One hidden turn or mirror swaps the rows below in pairs. Which row is each named row swapped with?
sosed: [ 0.47  0.79 -1.12  0.67  0.12 -1.17 -1.94  0.03  0.70 -0.45  3.14  1.19
  0.18  2.85 -0.94 -1.32 -0.05  1.79]
rezu: [-2.93 -2.62  0.36 -0.57 -0.14 -0.84  1.14 -0.58  0.99  0.15 -1.03  1.15
  0.20  3.33 -0.38  1.31 -0.89 -2.28]
pas: [ 0.08  0.04 -0.98  1.47  0.96 -1.39 -2.07  0.32 -0.12  0.20  2.55  1.15
  0.30  2.53 -1.07 -1.64 -0.88  1.71]
pek: [ 0.96 -0.44  1.20 -1.11 -1.95  0.95 -0.84  1.57  1.05  0.52 -1.04  0.45
 -1.06  3.19  2.53  0.75  0.12  0.22]
temi: [ 2.26  0.10 -0.25 -0.21  2.45 -0.76  1.08 -0.68 -2.60  1.99 -1.34  0.71
  0.12  0.04  0.34  0.90 -1.32 -0.34]
sulut: [-0.48 -0.40  1.39 -0.81 -0.38  1.24 -2.57 -0.23  1.61  1.37 -1.22  0.64
  1.59  1.19 -1.24 -0.66 -2.62  0.91]
poper: [ 1.03  1.06 -2.05  0.39 -0.81 -1.21 -0.52 -1.14  0.96 -1.75  2.84  2.01
 -0.26  2.51 -1.01 -0.97  0.93  0.40]
vesi: [-1.38 -3.22 -0.33 -0.79 -0.02  0.40 -0.63 -1.78  0.65  1.00  0.34  3.28
  0.78  0.93 -0.80  2.57 -0.43 -2.59]
Sipi: [-0.22 -1.03 -2.42 -0.58 -2.29  0.44  0.57 -0.08 -0.32 -3.12  0.42  1.55
  0.94  3.13  0.40  0.13  1.99 -0.95]
kulu: [-1.07 -1.61 -0.78  0.67  0.44  2.08 -0.03 -0.81 -0.34 -1.65 -0.55  1.34
  3.38  1.37 -2.08  1.94 -1.55 -0.74]
nerin: [-0.26  0.40  1.43 -1.01 -1.44  0.87 -2.58 -0.52  0.41  1.86 -1.75  0.56
  1.60  1.20 -0.22 -1.08 -1.26  1.43]
lifi: [-0.01 -1.34  0.42  0.41 -1.72  1.41 -0.93  0.96  1.45  1.56 -0.73  1.85
 -1.87  3.28  2.13  0.72  0.22 -0.38]
Muva: [ 0.45 -1.36 -0.05 -1.32  0.05 -1.64  1.69  0.01 -1.13 -1.71 -3.01  1.48
  0.86  1.35  0.54 -0.38  2.32 -2.27]
Pudo: [ 1.37 -0.09  1.29 -1.09 -1.74 -0.86 -0.38  1.36  1.34 -0.80 -1.20 -0.57
  0.36  3.44  1.74  1.10  0.04  1.26]
Mekan: [-1.41 -3.22  0.30  1.98  2.36 -0.73 -0.88  0.15 -1.42  0.05  0.21  2.67
  1.48  1.83 -1.50 -0.51 -1.47 -0.39]
zat: [ 0.01 -1.09  2.09 -1.25 -1.16  3.40  0.47 -0.92 -0.51 -1.30  1.10  1.48
  0.22  1.18  0.15  2.74  0.04 -1.26]
kib: [ 1.32 -0.68  1.52 -0.66 -1.62  0.12  2.00 -1.16 -0.31  0.25  0.51  1.72
 -0.19  0.82  1.40  3.83  0.52 -1.28]
vamog: [-0.59 -1.24  2.63 -0.80  0.20  2.66  0.33 -2.19  0.21 -2.03 -0.65  0.91
  0.12  1.37 -2.03  0.91 -1.23 -2.00]
Sop: [-2.44 -1.61 -0.12  0.34  1.25  0.95 -1.43  0.34 -1.88  0.43  0.17  3.52
  0.58  1.51 -0.41 -2.41  0.89 -1.15]
fazo: [-0.56 -3.27  0.34 -0.36  0.19  0.49 -0.61 -2.15  0.60 -0.07  1.19  2.02
  2.45  0.10  0.45  2.81 -0.04 -1.97]
lefuv: [ 1.77 -1.04  0.96  0.02 -0.46  3.39 -1.15 -0.66 -0.09 -1.38  2.00  2.53
  0.44  1.40 -1.99  1.28 -1.21 -1.44]
vutu: [ 2.62 -0.07  0.33  1.20  0.42  2.95 -1.38 -1.23 -0.39 -0.78  2.14  1.94
 -0.64  0.85 -2.15 -0.47 -0.19 -1.50]
Sisu: [-0.64 -2.58 -1.29  0.47 -0.99 -0.46 -1.50 -1.91  1.26 -1.19  1.06  0.11
  1.21  1.59 -0.29 -1.00  0.41  2.36]
nadu: [ 3.45  0.32  1.65 -0.19  2.15  0.77 -0.28 -2.15 -0.42  0.05 -0.95  2.21
  0.93 -0.41  0.11 -1.04 -0.83 -1.99]
bet: [ 0.78 -1.71 -1.38 -0.47 -0.66 -2.73 -0.59 -2.98  0.24 -1.07  0.05 -0.26
  0.75  0.80 -0.54 -0.13  0.08  1.81]
gazul: [-0.04 -4.33 -0.43 -0.01  2.50 -1.11  0.25 -0.35 -1.80 -1.22 -0.59  1.42
  0.31  1.07 -1.42  0.57  0.43 -1.91]
mar: [ 1.59  1.43 -2.06 -1.45 -0.88 -0.89  0.13 -1.35  1.00 -2.43  1.63  2.45
 -1.17  2.44 -1.06 -0.71  0.84 -1.06]
Bufu: [ 0.73 -0.44  1.01  0.78  1.20 -1.24  1.41 -2.33 -0.38  2.84  0.71  0.89
 -0.84  0.16 -1.27  1.25  0.92 -2.24]
pakol: [ 0.74 -0.93 -1.39 -0.58 -2.17  1.40 -0.41 -0.44 -0.15 -4.00  1.14  0.71
  1.02  2.66  0.74 -0.52  1.59 -0.74]
guta: [ 3.09 -0.04  0.77 -0.60  1.43  0.01  0.20 -2.06  0.07 -0.18 -2.28  3.10
 -0.60  0.40 -1.02 -0.72 -1.08 -2.70]
Gofi: [-1.52 -1.78  0.06 -0.18 -0.94  1.25 -1.34  0.51  1.07  1.25  0.22  3.46
 -2.22  3.14  0.91  0.40 -0.58 -0.98]
vabuv: [ 0.70  0.74 -0.06 -0.50  2.25 -1.23  0.50 -0.96  0.05  0.43 -0.91  1.17
 -1.11  2.46 -2.07 -2.54 -1.02 -2.65]
Keli: [ 1.30 -1.32 -0.88 -0.70  0.27 -3.62  0.43 -2.60  1.12 -0.43 -0.19 -0.13
  0.51  0.33 -0.75  0.64 -0.92  1.16]
sido: [ 0.99  0.66 -0.71  0.05 -0.51  0.86 -0.40  1.17 -1.91  1.44 -0.15  2.25
 -1.30  2.66  2.32 -2.13  0.87 -0.28]
dis: [ 1.39  1.62  0.87 -2.47 -1.15 -0.70 -0.66 -0.42  0.47  1.23 -1.43  0.02
  1.22  1.05  0.93 -1.51  0.18  1.51]
Dab: [ 2.23  0.78 -1.65 -1.15 -0.77 -1.61  0.86 -0.90  1.48 -1.65 -0.70  2.51
 -1.48  2.46 -1.18 -0.38  1.20 -2.40]
befa: [-2.01 -1.62  0.56  0.85  1.71  0.94 -1.42  0.53 -1.49  0.13 -0.41  3.29
  1.64  1.66 -1.26 -2.01  0.23 -1.77]
Luz: [ 0.28 -1.85 -1.48 -0.31 -2.50  0.89 -0.09 -0.24  0.02 -3.51  0.32  1.15
  1.28  2.85  0.93  0.54  1.60 -0.79]
Lifo: [ 1.53 -0.22  1.52 -1.16 -0.60 -2.13  0.21  1.70  0.22 -1.45 -1.61 -0.75
  2.32  2.60  0.43  1.52 -0.43  0.22]
sosap: [ 1.56  0.04  1.13 -1.18  1.87  0.16  0.66  0.03 -2.38  1.53 -0.57  0.24
  0.60 -0.40  1.15  1.80 -1.88  0.37]
Div: [-0.62  0.51  2.07 -0.37  1.35 -0.11  0.96  0.46 -1.52  0.78 -2.19  3.70
  2.39  1.10 -1.31 -0.36 -0.28 -2.22]
Mip: [ 0.49 -1.67  0.33 -1.38  1.14 -2.55  1.82 -0.13 -1.72 -1.32 -2.50  1.39
  1.07  1.09  0.39  0.21  1.55 -2.27]
vemo: [ 1.57  1.47 -0.44  0.02 -0.55  0.29 -0.84  0.56 -2.01  1.95  0.81  2.42
 -0.60  1.80  2.03 -2.06  1.06 -0.30]
Nanu: [ 3.24  0.44  0.38  1.80  0.88  0.75  1.08 -1.83 -0.83  0.69  1.65  1.40
 -0.92  0.08 -0.81  0.45  1.68 -1.39]
susaz: [ 0.35 -1.01 -0.93  2.00  0.69  1.28  0.12 -1.02  0.17 -1.74  0.47  0.58
  3.45  0.38 -2.41  1.41 -0.93 -0.24]
Gepop: [ 0.94  0.10  1.18 -1.66 -1.33 -1.64  0.30  1.48  0.90 -1.42 -1.71 -0.82
  1.45  2.94  0.96  1.35 -0.55  0.71]
pafaz: [ 3.35 -0.36  0.94  0.46 -0.39 -0.56  1.83 -1.09 -0.66  1.16  0.78  2.01
 -0.62  0.49  0.64  3.03  0.34 -1.26]
Tevor: [ 1.13  1.07 -0.11  0.56 -1.16  0.29 -0.27  0.50 -1.39  2.03  0.94  1.84
 -0.32  1.95  2.95 -1.33  1.50 -0.15]
luve: [ 1.12 -0.20  1.05 -2.24  1.26 -2.01  1.01  1.02 -1.20 -0.60 -2.61  1.08
  2.46  1.32 -1.35  0.68 -0.49 -2.12]
mit: [-0.25 -0.50  0.17  1.41  1.50 -1.34 -2.21  0.74 -0.89  0.05  2.42  1.44
  1.31  2.44 -1.11 -1.12 -1.39  1.55]

Swapped with zat: Nanu
Swapped with Gepop: pas
Swapped with nerin: bet
Swapped with sosap: susaz
Swapped with fazo: nadu
Swapped with lefuv: pafaz
Swapped with vemo: Luz
Swapped with sosed: Pudo
Swapped with Mip: befa
Swapped with vamog: Bufu
Swapped with rezu: vabuv

